One vector is turned by the same rotation once a tick. Each row is the vector after some number of ticks, and that number follows the row.
The counts run from 0 to 667.
[-13   0 -11  -5  11 -24  -8 -37  17  -7   6 -43  15 -16  39  -8  39  -1
 -17  29 -24   5  -1  -8   2   0  -7 -32  36 -40 -23  19 -22   4   8   7
 -25 -28  15   9 -11  10  15 -12  13  -8   2 -18  -8  16  16  -9 -19   7] | 450
[  3  12  19 -16  18  -9 -15 -26  11  16 -35 -11  18   9   0  -3 -14  18
  -8 -12   6   4  -3  -4  -8 -14 -16  26 -10 -22 -21 -24  19 -37  37 -32
 -12 -31  -8 -21 -10 -15  -3  37  -6   1 -12  21  15   3  17  -5 -32 -22] | 3
[  6 -45  11  12  22 -25 -15  -2 -17  18 -32  12   6  24  32  27   4   1
  -4   4 -29 -11 -11   3  -3  32  -2 -10   4 -28 -40  12   7 -13   9   0
 -19   3  -7  -1 -19  -3  28 -14  41   2  -2   5  28  17 -14  -7 -25 -10] | 249
[-24  12   8 -40 -13 -19 -10 -25  15 -41 -12  -2 -12  -2  40 -27  13 -11
 -13   2  -6  10   1 -18   9 -19 -16  -3   4 -40   3  15 -23  16  11  15
   1  -4  23  15 -32   9   0 -26  19  -1   7 -27  -8  11  -6 -25   1  -4] | 124
[-19  26  -1 -41 -20  17   0 -18 -11 -17 -10   4 -15 -27  28  17 -16  -2
 -10  23 -11  21  27  23   0   1   7   3  21 -38  -9  31  -2   8 -28  -3
  20 -24   6  -4 -10 -13   5  10   3  14  17  -1  -2 -30  24 -40 -13  14] | 621
[-10 -19 -24  19 -10 -18 -25 -14  10  38  20 -38  -1   8  25 -10  11   2
   7  16  19  12   1 -12   6 -15  -8  -6  28   0   7  25  -8 -10  -7   3
 -26 -25 -27  30 -27  -7  -4 -14  13  -2  14  26  -2  27 -37  10  10  -9] | 145
[ 12   7  20 -25 -20 -25 -25 -16  -6 -29  -8  23   6  -7   1  18 -23  27
  32  16   0  -7  24  17 -17   1  -4  24  13 -13  20  -5  -7 -23  -1  40
  30  -6  12 -10  -6  -2  13   5  15   1  32   3 -17   4  16 -37   4  -1] | 349
[ -8  -9   3  -3  37  -9  -5 -11 -14 -21  31 -10  -1  32   6  17   2   4
   6  11 -36 -39   1   8 -25  16 -25  -4  24  -7 -16  -1 -11   3  -6  35
  16 -34  21  -2   9  -3   8 -18 -30  23   6 -26  -9   0  22 -38   1   5] | 37
[ -7  13 -25 -22 -18  28 -22 -12 -18 -19  -7 -55  10 -18  -5 -17   9  15
  -3  10 -20   7   7  -5 -11   7 -10  -4  20  -4 -40   4  -7   3 -26  -6
   1 -34 -12   3  10  -6   2  -6 -12  34 -10   8 -29  -7   9 -31 -35  17] | 94
[  5  14  -7 -34  22 -35 -24 -24 -35 -24   2 -11 -10   4   2  -9  14  10
 -14  32   1 -13  33   8 -14   1   4  22   8  -4   8   5 -18  -1  31   1
  -5 -34  25 -16   7   6   5 -11 -11  -5  26 -26  11   6  41 -20  18  25] | 129
[ -5 -49  16   6 -10 -27 -37  18   5 -14 -15  -8  16  38  10 -24  -6  -4
  -2 -12  27   3  -7 -23  -3 -10 -15  -6   4 -19  -1  19  -9 -18  29  -7
  -7   4 -11  16 -22   8  -7 -17  23  18   8  -6  17  36 -41   8 -22 -17] | 197
[-41 -38 -20  18   7 -28   8 -13 -17  34   1 -20 -20  28  -5  24 -20  -9
 -18   5   3 -13  -6  -7 -11  41  -2  19   8 -12   4  27 -15  -5  -7 -32
 -31  -4  -2  14  -5   0   1 -16   8  12  36   3  26  14 -24  -9  -1 -25] | 206
[ -9  -7 -32   4  -2  15   6 -27  -8  19  30 -39 -15  30 -15  17 -11  20
  27  24  -6  16  -4  16   5   8   5  -1  19 -11 -26   4  -9 -11   2 -29
 -15 -55  -4   9 -20 -23   5  28 -19  -1  22   6  11   1  11   8 -25 -12] | 279
[  0   9  16 -19 -28  10 -20   0 -36 -33 -53 -20  -5  -6  -1 -10   1   0
  -2  18  22   7  14   0   8  19 -11  12  -7  -7 -39   3  18 -27  14 -27
  -5   3 -14 -12  -4   2   3   4  22  22  -3  -7  17  13  22 -17 -39  24] | 516
[-14   7 -32 -21  31 -30  -5 -34 -24  24  18 -28 -11   4  14  -3  18   3
  -6   7 -22 -17  -8 -21  18  17 -23  14  16  -1 -28  -9 -12   3  13   8
 -40 -35  -1   6 -15   9  13 -39  14  -8   7   0   9  10   8 -12  13 -19] | 133
[ -6  -1  19 -27 -24 -40 -23  -2 -26 -11 -12  -3  26 -18 -11  24  -5  26
 -33   9   2 -11  14   9 -12  16  -6  21  20 -22  13  22   2   7   7 -28
   4  -4  14  11   1 -19   7  -6  37  27  22  17   2   5 -36 -23  -4   0] | 662
[-25 -10  -6  -6  30   7   8 -31  18   8 -30 -30  -7   9  35  -4 -10 -16
 -15 -27 -50 -11  -4 -26 -13  41 -15  -7   7 -27 -23  18   6   8 -25   5
 -13  -6 -30  29  -1  12 -19 -16  -7   2 -14  -7 -13  13 -10 -15  12  -9] | 628
[ -6   6  -9 -18  32 -14  10 -25 -11  -3  35  17 -26  18  12  30  -1 -12
  16  26 -44   8  10  19  -9  -5 -14  -1  14 -22   5   4   0  19   2  33
   4 -38   8  17 -18 -18  19 -15 -17  10   0  -6   0 -21   9 -42  22 -24] | 489
[-11  -7   3 -23 -16   1 -38  13 -37 -15 -30 -21  -8  -4  16 -25  19  -4
  -2  17  24 -18  30 -16   5  10 -12  21  10   5 -37   7   5 -10   5   1
 -10   9 -25  -9  -5  13  -6 -43  27  26   0  -6   9  25   7 -14 -11  28] | 515
[  0  39  -5 -50 -11 -22 -18 -27 -25  -1 -25 -26   7 -25  15 -22  22  26
  -5  -2  11   0   2 -22  17 -12  -4  30   8  -5 -22 -24   4 -24  21   2
 -12 -30   0 -29 -12  -2   4  -6   8  -6 -10  12  -3  -4  14 -23 -17  15] | 590
[ -6  -8   3  -3 -43   2 -13  -4   3  -6 -18  -2  28  -2  22  15 -10  20
  29   0 -11  -8 -16   9   8   7  -8   3  24 -30 -40  11  -8 -24 -27   5
  25  -3  -4  -1 -29 -13  20   3  43  21   0   0  -4  22 -30 -30 -43  -9] | 156
[-13 -16 -16 -16   1 -10   2 -18 -18   3  24  33 -34  27  21  35 -17 -10
  16  19 -30  15   3  24  11  -3   1  -6  18 -31  -2  16 -20  10  -9  35
   5 -18  13  18 -35   0  18 -23  11   9  17  -8  10 -20   0 -34   5 -38] | 164
[  1  -2   4   5  23 -20 -19 -15  -1  32  -7 -24  22 -11  34   5  29  12
 -24   2 -11  -5  24  11   2  -6 -11 -10  -1 -19 -29  13  25   1  23 -21
  -7 -19 -32  35 -12 -20  -3   9  28  17 -11  30   9   7 -19  14   6  -3] | 188
[  5 -13   6 -15  35  -1 -14 -26  35  10 -11   8 -19  51  20   8 -28   9
  10  -6 -26  38  13  11 -11  -6  -6  -9  -6 -32 -15  -8  19  -5  25  -6
  -8 -41 -13  14 -28   1   4  34  -9  -9  -2   9  13  -5  28  11  -8 -29] | 47
[  1 -24  33   1   5 -31  -8   2  -7  -8 -10  18   1  40   9  24 -14  -4
   8   6   2  -9   3  17   3  11 -23  -8  -2 -34 -22   8  11 -12  29   5
  -3   9  -6  13 -23   2  21 -16  48  13   5  -3  40  20  -8   5 -11 -36] | 385
[-13 -13  13 -10  30  -4  -1 -18  36   2  -7  -5 -15  54  10   4 -27  -8
  -4  -4 -27  13  10   2 -21  35 -19  -2   0 -28   1   8  28   1   9   5
 -21 -25 -15  31   1  12  -6  -1   0  -4   5  -9  18  30  21  14  23 -44] | 311
[ 10   2  12 -31   8  -9 -29 -12   7 -17   4 -10 -11   0  40 -13  14  -2
  10   4 -22  14  10  -7   8  19 -24 -14  23  -5 -21  -1  10  -1  -4  66
  -8 -32 -12  20  -6  14  21 -44  15  -4 -19  -4 -13  25  11 -14  20  -5] | 177
[ -4 -10  11 -14  30   7  -7 -19  -4 -19  27 -30  13  41 -17  23 -17  17
   1  -4 -36 -18  -1   3 -32   6 -31 -10  17 -10 -11  -6  10  12  -1 -14
  11 -45   0  26  10 -30   2   4 -27  29  -6   7  -8   8  -9  -9 -15 -20] | 227
[-21 -36  24  18  -4 -40  -6   2  -1 -17   5 -19  -3  32 -10  15 -12 -10
  -6  35  21  -7  -9  -9 -19   4   0  -8  13 -27  16  24 -19 -15  12 -16
 -11  -7  24   4 -19 -11   6  -5   6   0  37 -20  29  33 -21   2 -30  12] | 69
[  2  -6  20  -7  27 -17  -9 -17  31   3 -20   7  -6  44  29  12 -16  -1
   9  10 -24   0  -4   7 -12  35  -4  -6  10 -23 -22   0   7 -26   1  25
 -13 -40   4 -22  -2  18  16  -3 -10 -30   7 -19  26  13  37   6  -4 -16] | 310
[ -8  13   1  -8  20  -8  -1 -25   8   6  -8 -34   8 -30   3 -10  14  -1
 -34  15  -4  -3  45   6 -22   5 -24   3  -2 -23  10  21  23  16  18 -18
 -10 -16 -32  49   4  -6 -15   9   8  16   0  16 -12  21   9   1  27  -5] | 452
[-17   2  21 -11   4 -27 -17 -14  46  25 -42  -9   6 -13  29 -20 -12 -10
 -34   5  18  19   9   2 -13  15   8  11   3 -27  21  46   7 -13   4   6
 -17 -14   0   3   6  25   2   9  11 -13  22   2  -2  20  23   4   4  -8] | 579
[ -9  11  22 -21 -26   1 -11 -20  36 -20 -12 -47  21  14 -11 -18 -24  27
   7 -12  -3  -3 -19 -18 -17  16 -28   0  21 -14 -11 -10   0  -5  -1 -25
 -10 -29   1  29  -1   0   2  10   4  18  -5  -6  -9  35 -11   4 -28 -28] | 271
[ -6  11  10 -31  14 -36 -35  -7 -13  18  -7 -23  22 -20  17 -34  25  13
 -33  -6  15 -14  31 -11  -1  -8 -27  25  11   0  -1  10  23   5  30   9
 -13 -22 -16  15  15 -16 -13 -22  16  17  -9  27  -5  16  -6  -2  30  -3] | 0
[ -2  -9   5  13  -4 -11  -9 -27  28  -3   2 -44  -8   8  10  19 -17   5
  20  22 -24   9 -13  -4 -12  47   1  -8  36 -16   5  24  -5 -20 -30  13
 -20 -30   0  26  -7  -2  24  -5  16 -18  24   6 -14  34  -7   2 -16 -14] | 218
[-23 -28   1   1   5 -27 -19   9 -40  26  23  -3   0  23  -1  16 -10  -5
   4 -12   8 -16  -4  -4   0 -12 -29   9  15   3   3   5   9   3  12   3
   4 -12 -21  26 -17 -31   8 -31   6  39  -1  25  20   2 -66 -20   7 -26] | 606
[ -8  -1  13  11  12 -32 -15 -30   9  10  -1 -35  28 -26   3  16  22   9
 -21  38  -8 -14  22  16 -16  37  -3  -1  19 -22  -3  40  -4   9   1  -7
 -22 -22   8  24  18   7  10 -10  38   9  18   2  -1  22  23   4  12   1] | 262
[  2  14   6 -10 -25  16 -20  -3 -30 -20  33 -37  -7 -25 -15  10  12  19
  14  38  28  12  29  30   0 -20 -17   2  20   1 -16  14  10   3   4 -19
   8 -30 -19  33  -8 -26  11   3  21  34   6  18  -8   8   6 -24 -18   1] | 147
[ -9 -27   7  14  27 -31  -6 -14   0   6 -37   5  11  33  37  24  -4  -3
 -18  -6 -46 -18  -4 -14 -10  37  -6  -8  13 -30 -27  17  -4  -8  -7   6
 -12  -7   3 -12 -11  -3  15  -9  24  -4   0 -11  15  14 -22 -10 -18  -7] | 438
